In the rows, zero is written as 100.
Each path is a new rotation, seen through one point. The rows after it are directions, each followed by how far the rotation turns it, in degrees per step (0 if it stays put).
Each turn is a multiple of 5 degrees from 10 to 175, or 0.
Each row of a path follows its step; steps can be skipped.

step 0: 85  92  100  123  91  103  86  91  88  106  108  93  99  137  114  92  89  111  111  111  99  89  111  103  92  92  119  108  85  90  106  102  94  126  112  81  103  109  99  87  82  87  98  115  100  98  95  95  100  84  93  97  118  89  81  88  111  97  90
step 1: 113  123  118  113  89  117  97  92  76  118  107  97  98  107  87  76  103  98  87  112  97  115  87  89  114  89  99  88  102  99  95  102  109  97  113  110  87  99  114  103  110  115  118  100  103  96  112  92  83  106  96  91  79  80  98  116  120  101  112
step 2: 103  91  82  85  83  109  94  88  103  85  91  103  80  102  102  93  109  106  103  63  125  104  124  88  111  108  121  96  98  103  95  92  93  92  85  110  100  97  94  85  122  105  107  96  114  84  105  109  103  118  86  102  101  90  93  92  105  106  84
step 3: 85  114  108  114  97  101  76  102  98  100  92  136  88  110  106  106  113  100  106  102  92  98  103  72  89  105  106  80  91  104  90  89  87  108  103  102  91  113  95  103  92  87  80  104  79  117  91  80  103  81  97  94  108  104  77  90  104  94  91
step 4: 112  103  110  91  101  121  99  104  103  112  100  94  103  88  118  92  107  115  98  95  98  100  78  88  97  89  94  87  97  99  99  119  110  86  139  118  87  91  123  91  90  101  109  110  110  102  99  114  72  101  91  86  116  100  89  106  95  115  98
step 5: 94  78  89  96  91  102  96  94  108  101  79  97  89  114  104  92  86  86  100  107  117  110  102  95  104  103  101  118  92  110  95  96  109  86  104  99  95  108  95  79  121  98  88  148  114  83  90  93  108  107  83  116  100  95  102  99  115  104  94
step 6: 112  110  91  105  85  100  102  94  73  91  94  105  117  95  109  85  109  108  107  95  102  95  86  86  94  93  90  103  109  117  80  104  95  120  93  110  83  105  83  100  109  100  107  99  86  110  93  60  106  93  106  90  90  122  80  110  114  94  95
step 7: 129  120  102  112  115  108  100  91  106  96  92  108  95  111  110  107  111  101  103  85  116  93  92  86  94  92  97  97  119  105  111  106  108  75  91  109  96  71  106  109  94  108  94  91  120  99  87  110  94  102  89  102  123  101  107  115  97  114  74
step 8: 81  87  105  111  113  103  90  106  109  116  86  91  106  111  108  91  101  74  110  94  114  88  112  105  89  111  103  94  102  104  106  101  94  94  114  88  98  122  100  79  118  93  110  111  109  125  75  103  105  74  99  124  98  95  88  94  98  100  86
step 9: 117  111  124  88  91  114  96  84  84  113  118  98  111  98  108  87  83  98  105  100  90  95  91  107  110  74  118  102  110  101  96  112  115  101  110  84  87  103  77  85  84  103  94  105  99  113  98  68  96  107  92  91  98  101  85  113  94  97  111
step 10: 98  128  99  95  105  104  94  78  94  103  99  83  101  111  99  114  111  104  86  78  113  111  95  117  105  104  117  124  107  114  95  89  103  93  95  110  106  74  108  105  118  98  97  109  104  93  97  114  89  107  81  109  95  89  91  117  127  98  88
101  100  100  99  100  96  101  99  104  100  102  106  100  103  97  100  104  95  103  97  95  92  101  100  97  102  97  96  102  99  99  103  100  100  95  103  95  94  101  99  101  101  98  100  97  100  101  106  98  95  102  98  101  98  97  94  96  97  93 | 85
99  102  104  104  98  97  96  100  97  102  100  96  102  101  99  97  99  101  94  105  100  95  103  102  96  100  102  107  103  98  98  101  103  97  95  96  98  99  97  94  101  103  103  90  100  102  95  101  100  99  102  102  103  97  102  101  100  104  98 | 40
100  99  100  95  102  96  103  101  101  100  98  99  104  99  98  106  101  95  98  97  103  99  99  96  94  96  98  104  107  102  102  103  103  102  101  102  95  100  100  102  99  100  102  104  101  106  95  95  103  104  97  107  103  100  97  104  96  100  101 | 25
107  99  104  93  98  104  99  100  100  95  98  102  98  100  102  101  94  104  105  98  100  101  99  101  100  100  104  106  104  98  105  97  95  106  99  100  100  95  101  97  98  103  99  102  103  96  99  102  99  100  95  101  103  98  105  97  96  105  98 | 145

step 0: 102  120  108  102  102  127  103  92  85  105  96  99  98  115  93  74  93  109  102  103  107  99  135  113  83  110  103  105  86  99  116  97  121  103  105  114  95  99  91  104  103  111  82  91  102  92  112  104  90  113  108  113  110  108  90  110  91  114  90
step 1: 111  116  112  102  115  106  125  104  102  88  109  97  81  107  104  87  102  110  100  104  89  95  84  102  73  126  107  113  104  94  88  78  109  97  99  111  87  95  88  106  93  112  106  89  103  101  115  102  106  100  108  123  82  92  99  120  92  112  97
step 2: 130  99  112  104  119  100  105  93  92  88  111  107  94  113  92  102  95  100  89  91  82  105  85  120  121  123  106  99  108  123  106  90  105  87  114  96  95  105  121  98  106  99  107  83  104  100  99  105  115  104  103  118  94  98  83  101  90  110  81
step 3: 104  100  103  115  96  109  76  89  91  89  109  104  99  112  94  100  120  100  103  81  96  97  124  117  87  106  92  106  89  110  108  87  115  103  126  105  100  94  118  106  120  95  87  94  107  100  93  112  96  83  111  112  106  108  88  115  78  112  95
step 4: 88  79  104  101  103  100  107  107  102  93  113  86  75  101  107  102  107  109  83  82  89  109  107  115  68  113  98  114  99  87  84  97  115  94  94  112  86  106  99  113  118  98  103  98  111  118  87  111  108  87  118  108  95  89  107  119  101  109  101
step 5: 123  68  106  93  107  102  117  93  101  94  111  87  108  92  115  92  88  96  91  95  95  111  90  129  106  102  87  99  101  108  106  99  125  79  94  100  93  107  114  105  124  104  82  97  97  121  93  97  111  112  98  115  98  97  101  98  108  100  89
step 6: 116  95  94  119  96  121  97  93  94  90  85  101  139  112  105  85  101  96  100  81  105  94  113  114  97  104  79  110  88  99  106  81  118  94  109  111  102  108  106  105  108  100  84  92  98  113  112  85  101  81  108  109  105  107  104  109  111  91  102
step 7: 91  93  96  89  90  112  102  101  98  100  96  88  109  120  109  84  87  102  90  103  94  96  110  106  92  115  102  115  96  91  91  96  117  100  89  119  94  112  84  95  107  101  126  74  112  107  114  98  107  88  135  108  113  90  95  118  106  95  103
step 8: 134  92  105  73  105  99  110  84  107  104  110  102  91  90  110  81  86  89  103  115  91  97  97  114  94  110  111  107  94  102  111  95  119  86  93  105  97  113  112  84  105  111  103  95  97  95  106  90  90  112  122  111  101  90  90  116  89  82  87
step 9: 125  112  102  99  102  126  108  91  106  106  83  103  104  99  91  93  102  98  86  88  96  93  113  104  87  123  105  106  90  111  112  70  98  90  116  92  111  116  119  92  88  108  81  107  96  96  106  92  102  92  117  97  94  96  99  120  102  111  81
step 10: 88  93  109  109  88  117  111  100  100  96  97  86  95  113  93  98  111  106  92  104  90  100  109  107  97  113  110  127  114  111  97  94  110  95  103  99  114  93  85  83  108  104  101  90  97  96  111  104  110  88  125  113  100  86  89  117  90  139  84
94  101  101  92  96  104  99  99  99  104  101  94  101  101  103  98  96  100  98  104  101  98  100  101  105  99  100  94  98  105  102  101  102  101  101  97  102  99  99  101  104  102  101  97  102  103  98  106  105  105  100  100  104  102  97  97  99  108  97 | 145
95  102  100  104  101  98  103  102  101  100  98  93  98  104  100  96  100  96  103  104  100  102  98  96  96  99  96  103  101  95  97  94  96  99  107  101  97  108  102  98  100  97  105  104  102  104  102  102  104  99  100  95  99  102  99  102  100  104  99 | 125
96  97  102  98  104  98  98  99  99  103  98  99  105  102  105  100  90  97  102  96  96  97  100  101  96  94  96  95  101  101  101  101  104  96  96  103  105  101  101  100  98  98  100  102  101  101  106  97  100  98  101  97  104  97  107  100  100  97  102 | 40
99  104  99  100  100  103  95  100  100  103  98  100  93  98  103  99  104  98  93  96  103  102  97  103  99  99  99  97  99  103  98  91  100  97  99  104  102  96  97  95  100  106  105  101  100  104  101  97  96  97  98  99  100  103  99  98  104  101  105 | 130
101  100  96  98  97  103  102  100  101  97  99  94  101  102  102  101  101  103  98  102  101  95  102  106  97  102  97  103  104  103  104  100  100  102  94  99  95  102  104  98  102  90  103  101  97  101  99  103  96  96  92  100  100  99  103  95  99  99  103 | 45
98  95  99  101  103  95  98  99  101  99  103  95  96  102  95  100  93  98  99  101  102  105  100  104  106  99  105  103  103  100  101  97  100  95  98  103  100  97  101  96  101  96  99  97  91  98  101  100  103  106  100  99  100  102  97  101  101  97  102 | 125

step 0: 102  110  92  100  99  87  92  84  108  94  93  79  110  102  125  95  100  96  95  103  91  123  109  93  95  104  85  97  90  87  101  105  88  100  87  106  98  86  99  105  98  120  99  68  96  71  110  92  100  105  91  99  107  99  85  108  86  93  102
step 1: 106  104  81  103  110  101  88  82  115  116  116  99  103  93  105  101  111  82  105  94  99  107  78  105  113  83  102  94  116  110  99  82  100  111  97  100  84  92  101  100  100  98  87  85  95  91  77  112  103  114  91  106  102  88  113  115  111  82  107
step 2: 96  127  94  91  102  97  95  113  108  95  96  87  99  110  116  96  81  99  102  110  113  92  104  85  94  89  93  100  91  91  99  84  76  102  102  112  110  86  102  111  96  109  88  104  103  84  102  97  109  118  96  106  91  77  98  122  82  87  112
step 3: 130  114  94  102  113  99  90  95  94  113  114  94  96  95  118  97  104  87  101  99  91  98  77  97  117  94  96  103  107  107  109  97  93  114  104  93  76  84  99  94  80  102  124  99  87  82  100  97  86  109  115  95  90  96  96  108  88  102  102
step 4: 98  118  93  95  106  97  97  97  109  99  108  92  109  100  111  100  104  93  111  95  112  96  111  76  116  94  114  101  89  102  90  88  93  110  101  129  124  93  115  80  84  112  92  87  82  90  108  102  97  114  87  95  107  110  92  117  105  96  100
step 5: 125  128  90  108  107  107  83  72  100  106  94  95  103  91  105  108  98  90  98  103  82  111  103  98  96  105  96  108  108  95  93  86  90  107  101  106  94  92  85  103  85  82  101  87  88  110  106  96  80  109  94  111  96  76  89  99  96  87  109
step 6: 112  117  85  98  94  102  114  94  104  100  93  117  110  103  107  80  103  90  99  107  95  100  90  78  126  93  85  95  93  98  101  84  100  128  123  120  109  98  119  102  105  105  92  93  98  100  101  107  111  103  105  106  91  99  107  120  100  89  100
step 7: 106  120  107  105  103  109  92  90  105  110  108  90  97  110  114  87  76  94  108  76  90  76  110  87  100  102  95  105  98  83  111  95  86  100  104  113  91  79  96  84  88  89  113  94  91  103  88  116  96  99  101  117  93  89  98  95  92  99  119
step 8: 125  120  85  96  99  104  110  78  96  74  100  105  86  107  106  97  105  98  102  115  91  100  105  96  115  109  92  99  86  84  98  95  109  115  97  93  101  96  107  90  89  116  103  84  79  76  103  104  99  111  102  103  101  112  112  111  110  106  113
step 9: 94  117  101  104  104  98  103  93  107  93  99  90  84  102  108  83  121  79  107  83  78  96  108  104  108  87  102  103  114  107  91  93  91  104  104  120  103  93  103  82  103  82  87  70  97  94  85  101  94  100  89  115  103  95  88  100  88  99  113
step 10: 117  121  76  121  100  98  101  88  103  97  103  96  94  106  99  90  86  96  109  116  103  90  102  101  91  89  98  78  89  85  76  90  104  121  108  100  91  91  98  102  114  108  102  90  101  96  109  91  105  112  86  105  90  87  119  99  100  99  117
98  100  99  100  100  99  103  101  108  102  103  101  99  95  99  99  98  99  100  101  97  101  94  95  100  97  103  103  98  105  92  100  101  94  96  98  103  94  95  100  96  103  101  104  102  100  103  100  96  100  100  96  97  100  102  104  95  97  97 | 35
95  100  105  95  101  99  100  104  105  97  97  104  101  100  96  99  98  93  102  94  102  94  99  99  108  98  101  103  103  101  98  102  99  98  101  105  99  103  103  103  102  98  99  98  101  101  100  103  99  110  96  102  101  104  100  100  102  100  97 | 145
101  100  100  100  101  105  100  103  105  102  96  94  99  107  97  104  99  103  99  92  105  95  100  99  99  99  103  98  98  99  94  96  103  101  99  102  101  100  104  99  100  100  99  100  103  100  95  98  96  92  100  101  101  96  95  105  103  100  101 | 140
102  95  101  101  95  99  96  92  99  105  99  99  107  99  99  99  95  100  101  99  100  103  99  93  102  99  98  98  98  97  98  100  100  101  104  101  101  103  95  102  104  101  98  96  103  105  104  103  96  98  99  101  105  100  98  99  100  99  91 | 60

step 0: 82  85  97  115  108  110  100  91  101  96  88  112  91  118  114  101  114  94  112  97  98  103  96  100  82  108  111  97  107  108  81  101  95  86  119  108  105  97  115  106  125  127  96  94  99  112  107  73  89  112  88  72  107  101  93  107  91  78  93
step 1: 96  94  94  82  90  106  111  97  100  107  91  85  100  95  67  105  71  90  98  95  82  113  76  117  116  113  91  101  106  106  91  90  84  96  95  108  106  107  78  100  101  97  108  112  93  88  100  104  89  112  95  82  100  85  101  130  102  97  101
step 2: 90  110  87  96  106  105  104  92  94  90  113  112  96  112  86  100  116  96  97  87  116  125  87  102  84  73  99  86  102  94  86  84  115  106  104  103  108  117  105  117  90  96  91  79  96  108  98  73  100  123  89  93  86  114  105  99  121  102  101
step 3: 109  102  92  95  103  96  99  77  122  131  92  94  101  96  101  95  72  110  98  93  91  116  109  108  95  99  75  111  104  97  103  118  98  92  103  97  107  109  91  107  119  121  105  72  94  116  92  90  84  87  90  96  109  84  107  104  101  87  92
step 4: 100  101  98  110  88  103  109  95  100  64  91  84  93  99  87  115  112  103  95  91  73  112  93  104  82  102  110  89  102  102  92  98  127  88  89  81  115  96  99  114  93  96  116  91  99  107  110  98  85  121  96  106  101  85  113  117  90  118  102
step 5: 91  108  94  113  117  109  108  100  103  106  95  110  114  105  78  106  94  97  99  90  85  100  100  91  108  103  66  127  97  90  89  99  102  114  108  101  90  91  95  101  94  111  94  84  75  117  114  89  97  98  81  90  115  133  100  103  98  110  105
step 6: 90  112  116  95  77  95  137  105  105  108  84  97  113  97  90  96  94  105  117  103  102  112  94  103  85  82  95  87  82  102  89  118  113  102  96  99  94  93  100  96  106  97  102  100  92  116  92  93  85  114  130  92  102  79  127  100  96  91  100
step 7: 103  104  112  101  116  93  85  103  99  90  85  131  104  95  92  113  103  121  119  94  108  112  114  110  104  120  89  108  94  110  82  109  86  84  89  95  99  96  94  124  89  94  97  93  110  105  110  90  91  122  73  100  105  102  108  102  103  121  88
step 8: 85  91  81  107  97  100  93  110  94  119  100  91  110  113  90  108  65  102  104  94  100  113  96  97  87  78  109  96  101  100  97  120  104  99  84  79  92  77  98  96  116  83  117  111  85  110  102  83  81  97  106  91  95  120  89  101  91  108  103
step 9: 113  102  107  100  102  85  112  103  107  94  110  94  96  105  67  107  102  121  106  112  102  105  116  102  98  98  110  119  85  109  90  78  91  107  94  97  93  128  113  133  89  105  100  111  89  105  97  93  80  109  105  96  110  99  108  84  80  93  96
step 10: 84  104  98  91  110  95  74  86  87  106  82  96  92  84  97  85  97  119  96  88  104  99  99  83  88  107  84  94  107  101  98  107  96  116  97  96  99  76  74  109  90  114  105  97  97  103  113  88  76  109  122  88  87  100  96  77  100  112  105
103  104  92  99  103  96  106  102  98  104  110  97  103  102  99  100  101  96  105  100  100  99  103  100  98  93  98  100  101  102  99  95  103  101  100  105  97  97  101  101  97  100  102  102  97  98  102  102  99  96  99  99  101  105  103  102  104  101  100 | 110
103  101  102  100  99  100  98  100  105  97  100  104  106  104  95  95  101  98  96  93  101  96  97  102  101  100  96  100  98  102  96  102  100  108  102  105  96  101  100  102  97  99  98  101  98  97  99  100  99  99  104  98  93  95  103  96  104  99  103 | 90

step 0: 87  108  106  102  104  106  124  111  94  93  102  75  103  132  124  104  89  94  107  110  96  86  85  107  98  101  118  118  96  84  103  104  121  110  94  104  113  100  102  105  110  85  99  82  97  116  128  110  103  101  88  103  79  121  107  112  106  104  93
step 1: 107  88  111  88  114  114  115  111  95  80  89  82  104  136  107  96  89  108  116  109  105  97  91  83  79  118  114  91  71  103  89  92  105  103  93  90  95  84  102  105  107  110  124  113  115  112  118  94  103  93  81  95  107  111  96  107  92  107  101
step 2: 106  100  95  109  114  138  108  103  102  97  96  94  103  137  117  114  90  115  85  108  96  108  96  92  111  108  100  101  94  82  100  97  89  113  90  90  91  102  117  106  93  122  86  88  102  108  107  83  109  90  69  107  89  90  86  104  88  101  106
step 3: 104  86  102  105  106  130  117  93  98  111  110  111  123  114  125  95  88  113  91  107  112  91  86  99  106  106  108  113  109  112  84  99  93  79  102  102  87  74  134  104  85  91  116  96  88  102  115  95  89  92  83  105  92  92  101  96  98  115  99
step 4: 99  106  103  104  128  118  107  99  111  103  126  98  109  103  126  112  94  106  78  114  108  98  91  82  102  109  111  96  96  121  86  93  108  95  109  92  86  113  98  97  118  108  110  71  99  109  120  98  73  100  105  87  102  85  104  100  82  101  93
step 5: 110  93  98  84  106  121  124  104  96  111  102  96  93  129  104  90  106  91  98  115  92  114  74  95  125  92  107  112  88  119  88  89  104  83  121  90  94  124  101  104  106  91  101  74  85  118  105  107  101  86  103  90  95  105  111  102  104  94  103
step 6: 92  109  116  116  101  103  127  112  101  83  105  81  110  128  106  99  88  113  106  105  88  93  76  104  118  99  120  116  83  101  93  113  108  102  115  103  95  111  105  86  105  95  124  86  110  106  99  103  100  110  106  101  79  116  120  113  86  105  100
step 7: 102  87  94  101  112  117  117  115  97  80  91  86  97  120  97  102  105  122  96  102  99  86  79  91  87  125  101  104  74  104  68  110  110  106  111  68  96  107  102  85  91  109  113  109  105  108  98  83  113  93  92  90  104  98  113  98  99  92  109
step 8: 93  84  82  106  94  119  124  101  104  78  97  96  91  119  120  118  91  104  83  87  108  94  76  112  112  114  104  97  107  87  87  96  102  116  92  91  90  106  120  95  75  111  87  78  99  118  108  89  109  102  95  103  81  101  96  91  95  100  111
step 9: 93  87  93  92  112  110  144  97  85  99  100  103  109  102  114  94  95  115  88  103  112  84  88  93  103  117  120  99  113  103  73  93  106  101  84  97  92  88  111  119  85  95  118  105  102  99  121  96  74  100  106  102  84  104  102  95  115  104  87
step 10: 90  80  109  89  116  115  116  102  114  89  109  96  100  120  113  106  106  99  96  120  94  86  99  81  97  113  118  90  117  93  102  88  116  104  99  84  84  117  93  113  122  108  90  75  115  106  117  95  78  86  100  89  90  90  105  98  101  94  84
101  103  105  98  100  97  100  103  101  99  103  98  100  101  100  99  98  102  100  94  105  101  101  98  103  104  105  102  102  101  103  99  104  97  99  99  101  97  99  98  95  102  111  102  97  95  104  102  102  101  108  104  99  98  98  105  99  105  98 | 130
100  102  97  105  107  101  101  101  100  106  99  98  96  100  96  97  103  102  98  104  94  100  98  94  103  107  97  99  98  99  100  101  100  104  93  100  98  101  94  98  102  103  101  102  97  95  102  100  101  102  101  99  103  95  99  95  99  102  97 | 135
97  102  97  103  100  103  96  99  94  100  100  105  96  98  107  103  105  100  102  97  102  95  99  97  105  102  102  98  102  101  98  103  99  96  98  99  99  101  107  105  99  100  99  102  102  103  98  101  95  102  102  100  102  92  94  100  101  102  101 | 65
96  99  105  100  102  96  97  104  103  99  100  97  100  101  105  104  101  99  101  100  100  101  98  105  104  102  100  101  99  97  106  97  98  100  96  102  94  99  103  97  102  101  94  101  99  103  98  91  97  100  106  98  101  102  104  98  94  102  96 | 175
102  98  98  104  100  101  101  98  99  102  99  97  103  97  102  101  104  102  95  100  101  100  102  100  96  101  102  98  103  96  99  94  95  103  96  104  99  101  104  95  93  105  104  105  105  102  100  99  103  92  98  95  98  102  98  98  101  105  104 | 60
104  100  105  100  99  96  97  103  104  100  101  102  95  100  104  97  95  100  101  99  103  103  97  97  99  105  102  99  102  103  98  95  98  102  98  96  101  102  96  102  101  104  98  95  99  103  95  99  103  98  99  96  106  100  95  98  101  94  107 | 120
96  98  98  104  96  99  103  101  99  99  97  98  104  102  98  104  99  104  107  100  105  102  97  100  104  103  93  99  96  102  105  100  100  100  98  100  100  100  98  96  97  97  100  104  104  99  100  98  103  100  93  99  102  96  96  108  97  95  102 | 65
96  99  99  97  99  101  99  100  98  97  98  97  98  105  101  102  95  103  99  99  93  99  105  101  97  93  100  100  98  98  96  101  96  99  91  94  100  96  101  94  101  99  103  102  95  104  99  103  103  103  104  100  101  99  97  100  97  96  102 | 60
